In the rows, 128 means zero.
The same turns and mirrors carry the whole set onto itself, and each row onto the other rows of its family. Which rows share a family with each named row? Give them in list order.
These 32 rows form 4 families of 8 rows each.
zufi: [158 127 111 100 131 144 123 140 100 122 130 123  96 125 102 157  84 115
 143 128 106 152 144 187 121 114 122]
gogif: [121 146 127 133 144 105 116 124 128 137 108  77 120 124  84 107 109  73
  89 116 133 107 120 145 133 106 144]
Nabo: [133 112 104 108 114 137 119 138 130 140 153 109  77 137 163 119 146  96
 127 128 126 145 125  96 137 119 146]
vivor: [134 161 139 109 135 123 138 100 134 149 118 110 108  95 105  81 119 111
 138 166 115 127 149 156 166 146 148]
sos: [127 122 138 153 113 140 123 106 118 130 165 120 145 142 140 141 153 132
 156  90  98 110 138 143 151 110 127]
lete: [145  96 134 134 120 157 152 118 107 143 124 140 139  99 101 140 155 114
 115 153 154 123 106 133  98 136 143]
bidu: [147 122  95 113 128 119 113 112 127 129 145 115 182  84 160  93 132 107
 120 145 149 119 107 148 122 122 131]
kuzup: [126 119 126 123 150 100 139  95 139 151 125 121 125  78 133 186  93 136
 144 143 139 153 151 166 124 114 150]
Rubi: [142 138 126 116 149 124 134 143 107 124 123 123 113 122 128 172  86 103
 146 134  99 144 157 184  95 137 121]
gine: [125 106 113 143 130 143 122 147 135 120 130 100  80 126 169 123 150 105
 117 124 106 137 134 102 130 101 121]
Tafiv: [105 133 131 148 109 138 129 130 119 134 148 130 114 131 134 167 154 133
 153 102  95 109 143 119 132 118 103]
Tiz: [126 131 109 135 126 134 116 149 150 151 144  98  79 102 170 134 151  90
 122 129 127 143 127 107 140 101 126]
kela: [137 111 103 101 155 130 134 123 130 101 141 131 168  94 156 106 120  98
 141 134 160 103 119 154 114 134 117]
Ledet: [153 129 103 102 119 103 124 142 104 121 133 128 121 117 121 164  99  92
 156 117  94 153 148 186 113 128 118]
ges: [122 119 108 125 105 105 107 133 118 138 112  80 131 128  82 121 122  76
  82 120 127 112 130 155 144 111 152]
dis: [109 144 115 147 104 108 106 149 114 136 115  75 122 124  97 105 108  84
  95 127 120 118 144 153 160 106 133]
rilud: [121 112 125 125 121 139 142  95 110 140 114 142 157 100 124 134 138 110
 117 150 139 118  96 134  81 121 168]
fov: [142 139 107 128 131 150 117 156 137 145 143  89  99 127 149 118 169  96
 121 121 123 145 114 109 153 107 121]
kefit: [122 152 135 148 114 161 123 120 110 137 146 121 122 127 120 146 162 131
 163 111 103  97 155 135 147 104 112]
vipi: [116 156 135 139 131 142 142 127  96 134 153 111 118 135 141 143 168 118
 161  93  99 102 127 134 147 114 131]
takod: [119 119 123 131 151  94 141 115 138 141 122 113 103  71 127 177 120 131
 145 136 146 174 157 134 129 118 147]
rap: [140 136 109 131 129 112 135 147  99 133 143 133  85 110 106 167 111  89
 152 123  96 158 151 184 122 122 123]
mib: [133 138 111 115 127 115 126 134 136 105 154 123 167  76 153 113 108 116
 136 134 148 109  94 134 121 137 106]
sare: [123  94 114 112 106 135 151  94 114 121 128 160 141 104 115 154 143 109
 145 154 159 113 118 143 102 131 148]
lativ: [124 149 119 109 136 131 139 112 107 146 106  82 130  99 122  75 110 123
 130 151 107 111 159 151 169 125 158]
Pova: [143 126  87  97 132 116 114 124 135 129 145 131 158  86 164 106 115  97
 150 147 143 113 102 166 118 130 114]
tez: [112 105 118 139 164 102 143 104 114 119 127 124  90  76 130 169 103 118
 147 122 135 156 152 156 137 102 162]
pazi: [115 125 126 153 151  99 128 115 123 128 145 114 110  83 123 160  96 143
 129 131 163 156 171 154 127 105 152]
terus: [140 145 114  91 148 128 117  89 130 149 105  92 129  94  95  92 111 120
 122 156 142 110 151 142 163 129 142]
zim: [109 125 140 127 118  93 113 130 120 163 121  84 124 112 105 125  95  77
  87 107 123 108 118 159 154 112 137]
Bonup: [128 160 119 111 141 132 129 105 133 139 117  84 138  91  97  95 134 140
 134 152 116 112 162 143 171 141 138]
dema: [119  91 116 132 107 141 125 101 105 144 115 141 150 111 102 145 143 113
 125 153 164 105 112 148  97 109 151]

The rest of the family of sare: bidu, kuzup, Tafiv, dis, fov, rap, terus
The rest of the family of rilud: gogif, Rubi, gine, kela, vipi, lativ, tez
The rest of the family of Pova: Tiz, Ledet, ges, kefit, takod, Bonup, dema

The same turns and mirrors carry the whole set onto itself, and each row onto the other rows of its family. Which rows share a family with each named row? Give them in list order.
These 16 rows form 4 families of 4 rows each.
Luniz: [148 147 153 113 132 161 150 116 137 117 136 144 108  72]
ruf: [120 119 112  95 135 178 149 127 134 126 125 166 116  94]
mab: [136 137 127 132 124 103 143 111 154 128 124 120 161 169]
kom: [124 133 161 122 125 101 149 105 118 145 123 112 169 148]
duzil: [112  97 134 118 103 108 146 101 130 146 144 104 146 159]
voki: [125 140 135 155 135 112 122  84 137 120 129 135 156 147]
teso: [103 125 107 125  99 118 153  94 137 147 139 110 158 155]
gadar: [107 122 123 135 103 133 167 114 146 144 135 115 174 161]
Les: [118 104 130 113 124 149 178  96 157 161 143 127 166 150]
samef: [131 107 132  92 103 163 180 131 134 139 134 126  99  92]
zimu: [127 148 140 119 128 130 124 128 114 112 100 139 107  81]
Lene: [142 145 149  98 137 160 125 126 138 116 121 135  97  87]
pego: [137 135 145 128 136 161 156 124 134 101 132 168 102  93]
vegu: [119 104 125 110 123 177 133 122 140 134 114 142 103  78]
Kuv: [124 116 146 111 113 192 146 130 129 128 123 130 102  86]
zasu: [133 133 146 139 127 103 167 100 146 142 108 117 158 155]

The rest of the family of gadar: mab, Lene, Kuv
The rest of the family of Luniz: teso, vegu, zasu
The rest of the family of kom: ruf, duzil, pego
The rest of the family of zimu: voki, Les, samef

The same turns and mirrors carry the whole set onto itself, and each row onto the other rows of its family. Which rows share a family with each named row? Give them in list order.
These 18 rows form 3 families of 6 rows each.
Bakog: [141 139 134 136 138 144 136 139 132 138 124 135 100 153 131 119 164 101
 129 149 114 123 180 136 120 137 131 136 139 159 143 160  96 136 110 106
 116 139 141 134  93  85  93 111 127 109]
gubef: [126  92 132 150 125 109 106 141 145 127 128 139 104 141 124 144 132  99
 106 124 152 119  94 135 139 117 113 109 163 111 102 124 142 143 166  93
  84 146 107 119 122 119 141 107  85  85]
beri: [122  86 147  96 133 149 115 111 152 106  95 120 156 118 131 107 155 146
 136  86  98 163  96 161 166 110 144 138 154 131  84 129  83 127 147 121
  98 114 102 149 136 112 133 127 129  90]
meze: [125  97 131 142 126 103 119 137 160 124 133 151 102 148 120 148 123 108
 113 135 149 115  91 135 133 105 115 116 156 110 113 107 131 138 165  94
  85 144 106 110 122 104 153 121  71  97]
neto: [127  96 148 107 139 155 111  98 159 115  87 107 150 130 126 108 149 138
 134  92 101 164 113 164 176 116 150 132 157 130  95 118  73 145 156 126
 101 110 109 145 137 104 144 147 125  83]
suged: [127  89 131 147 138 120 120 128 157 138 137 133 110 152 135 133 134 112
  99 133 147 110  99 134 134 104 110 113 170 106 103 119 140 146 168 100
  91 141 102 100 118 111 149 118  72  92]
begak: [113 105 159  90  81 143 126 128 143 117 118 122 169 108 127 112 132 171
 120 167  96 111 166 149 137 143 153 127 134 133 165  97 123 143 122 134
 101 132  95 150 105 129 138 114 100 138]
pono: [152 106 161 142  86 113  97  82 154 121  99 122 116 113  89 116  72 127
 128 124 143 103 143 118 155 151 117 150 130 101 142 136 141 135 148 130
 134 121 111  89 122 141 157 117 138 117]
pokad: [143 123 164 141 145 111 129  98 171 129 137 128 154 138  95 118 125 118
 124 122 102 153 150 144 144  88 157  90 136 108 127 146 124 114 116 139
 113 127 153 101 141 125  91 127 185 117]
Bov: [129 145 139 133 138 149 129 138 130 134 146 129  92 152 137 119 164 102
 132 160 106 110 173 140 130 133 109 134 135 157 140 156 101 141 108 113
 101 142 125 121  98  88 104 115 130 123]
rolo: [118 108 166  94  72 143 134 120 144 125 117 113 163 111 133 105 147 163
 112 165 104 126 166 149 162 143 143 129 123 132 171 114 120 147 119 137
 102 128  91 128 104 123 152 114  89 136]
gizel: [137 130 129 127 140 146 128 135 128 135 126 140  89 143 137 115 165 106
 126 147 110 114 170 138 113 142 112 121 127 164 133 161 100 138 103 116
 105 139 139 136  85 109 107 114 131 121]
zov: [121  94 145 111 144 153 122 103 165 104  90 113 147 110 126  97 153 144
 128  93  99 168 105 156 161 107 127 134 155 130  90 119  80 128 157 112
  98  98 103 141 129 111 150 146 122  89]
zanof: [114 100 157  92  72 145 144 130 153 135 119 107 161 108 132 105 143 167
 114 157 103 118 168 152 137 141 156 121 132 140 166 116 130 140 123 138
 108 122 104 138  93 127 137 119 101 141]
tis: [150 109 160 144  87 120 109  90 158 117 117 137 117 120  93 118  66 130
 132 117 128  94 145 125 141 138 113 179 132 103 143 134 140 123 156 126
 135 110 109  94 114 127 153 119 136 119]
Gede: [144 122 166 145 164 126 115  91 160 123 131 130 158 142  99 106 133 133
 118 132 104 146 147 140 147  91 143  96 149  96 122 134 131 113 124 140
 123 128 151 112 146 119  85 136 183 113]
megaf: [134 119 161 130 151 128 117 101 162 124 146 124 155 136 106 108 121 129
 134 130  98 137 134 140 141  93 144 104 141  99 119 145 121 107 119 150
 122 131 144 100 148 109  81 124 195 132]
suf: [150 109 161 130  87 122 101  84 155 125 110 136 108 129  90 122  68 141
 136 120 136  80 140 131 149 149 120 159 128 114 141 126 145 129 147 137
 138 119 115 102 110 138 156 133 141 124]

The rest of the family of megaf: gubef, beri, pono, Bov, rolo
The rest of the family of zanof: Bakog, meze, zov, Gede, suf

The same turns and mirrors carry the whole set onto itself, and each row onto the other rows of its family. Which rows share a family with each named row? Give them in list order.
These 28 rows form 7 families of 4 rows each.
kaba: [131 135 140 154 124  76 109 141  96 102  99 152 130 108 157 140 124 113
 145 157 121 139  84 127 100 102 140 136 152 111 132]
zotuf: [134 139 149 128 126 153 146 125 106 109 141 105 102 106 138 123 180 115
  93 126 115 126 136 109 147 139 152  90 142 125 115]
Saton: [104 148 107 162 130 129 131 142 107 137 122 145 142 127 111  88 113  99
 127 132 135 154 120  90 120 125 128 111  90 121 146]
vomi: [124 102 125 110 131 120 120  91 154 120 116 122 150 171 100 120 117 135
 134 122 127 105 165 152 110 136 134 153 126 131 107]
vog: [119 126 148 144 133  82 125 164 108 110 110 132 121 133 115 148  86 128
 137 132 112 134 106 125 112 131 133 141 186 114 140]
Tavun: [123 108 140 133 132 146 126 130 125  99 121 129  90 119 156 142 177 140
  98 123 124 135 152 132 167 162 156 105 143 119 119]
mam: [140 136 140 172 125 107 130 127  97 107 109 151 124 103 152 135  99 116
 146 133 125 102  84 157  99 128 121 152 145 114 156]
luga: [117 122 154 137 133  82 100 116  82 132 121 145 150 130 158 138 124 106
 132 135 134 136 103 154  95 127 121 146 167 124 154]
nakip: [159 121 124 125 121 139 124  89 111 104 107 102  90 108 145 158 161 143
  98 135 131 114 145 125 144 111 145 102 152 111 120]
Bog: [118 152 115 162 135 133 124 132 113 125 143 157 128 123 124  96 153 121
 148 111 150 172 146 103 120 126 117 143  79 118 153]
dede: [136 117 125 106 140 123 135  94 152 125 140 106 151 159  81 155 132 125
 137 106 126 132 150 131 134 120 133 143 148 148 102]
zigu: [112 151 152 127 130  90 102 155 110 108 101 174 137 117 166 129 114 116
 135 136 105 130 100 142  98 141 122 142 153 123 142]
los: [141 143 103 160 122 151 158 133 111 119 137 156 164  91 143 103 144 138
 132 119 146 166 121 128 139 126 126 139  80 111 134]
fevev: [140 164  85 146 139 122 137 130 116 135 122 133 160 119 151 118 149 128
 124 144 141 155 143  98 137 112 142 111  77 112 140]
Dugun: [112  93 126 140 147 141 117  93 110 111 128  90  79 107 151 138 162 128
 109 145 137 136 145 146 152 126 128 103 130 117 141]
muve: [160 106 101 113 125 131 127 118 148 112 122 120 163 148 106 140  96 161
 134 129 130 110 123 171 122 140 136 156 122 126 114]
tuze: [138 108 129  96 136 126 104  98 157 106 104 139 141 149  95 118 111 137
 135 116 115 143 129 157 138 119 117 178 134 120 102]
Tudom: [137 121 125 118 121 113 136 118 152 144 116 123 165 179 100 118 121 143
 131 148 119  98 126 131 125 141 127 152 124 130  90]
keni: [125 106 126 122 133 122 124 110 124 104 123 135  76 127 151 141 153 129
 106 101 104 132 132 134 134 145 165  81 145 133 116]
mov: [116 155 117 134 125 144 134 144 105 134 107 143 147 120 145 109 157 143
 134 138 143 145 149 101 121 123 106 128  67 142 147]
zuvon: [141 115 113 142 140 153 137 101 130  97 111 117 107  96 162 160 173 141
 111 108 133 129 131 162 121 147 142  96 143 124 114]
molu: [158 117 105 116 122 104 111  94 161 114 137 131 157 143 113 135  88 133
 130 139 119 131 133 141 138  95 131 162 137 123  98]
mos: [129 126 167 142 111  90 115 168 111 114 119 136 127 123 150 126 114 112
 137 133 129 106 107 131 111 137 118 170 168 109 158]
pez: [115 153 156 141 112  93 135 141 103 121 124 133 115  94 132 145 122 101
 158 130 124 102 123 127 104 119 120 142 161  98 167]
dep: [114 147 108 150 122 127 131 142 102 129 150 121 157 125 160 104 133 165
 132 149 157 171 139  97 128 131 113 130 101 125 155]
Tol: [136 123 139 115 141 153 138 113 135  98 113 101  76 103 157 144 158 141
 111 117 112 117 159 136 159 126 120 124 138 121 135]
bidur: [131 152  95 163 117 145 122 149 117 126 125 134 134 113 110 101 142 124
 132 105 145 183 148 101 153 118 132 151 102 128 126]
Dof: [135 116 129 101 137 127 107  89 141 107 140 100 162 157 120 103 111 140
 126 138 125 141 129 160 150 133 154 169 140 112 106]

The rest of the family of Tol: zigu, tuze, mov
The rest of the family of Dugun: luga, dep, Dof
The rest of the family of kaba: nakip, fevev, molu
The rest of the family of Tudom: keni, pez, bidur
The rest of the family of mam: los, muve, zuvon

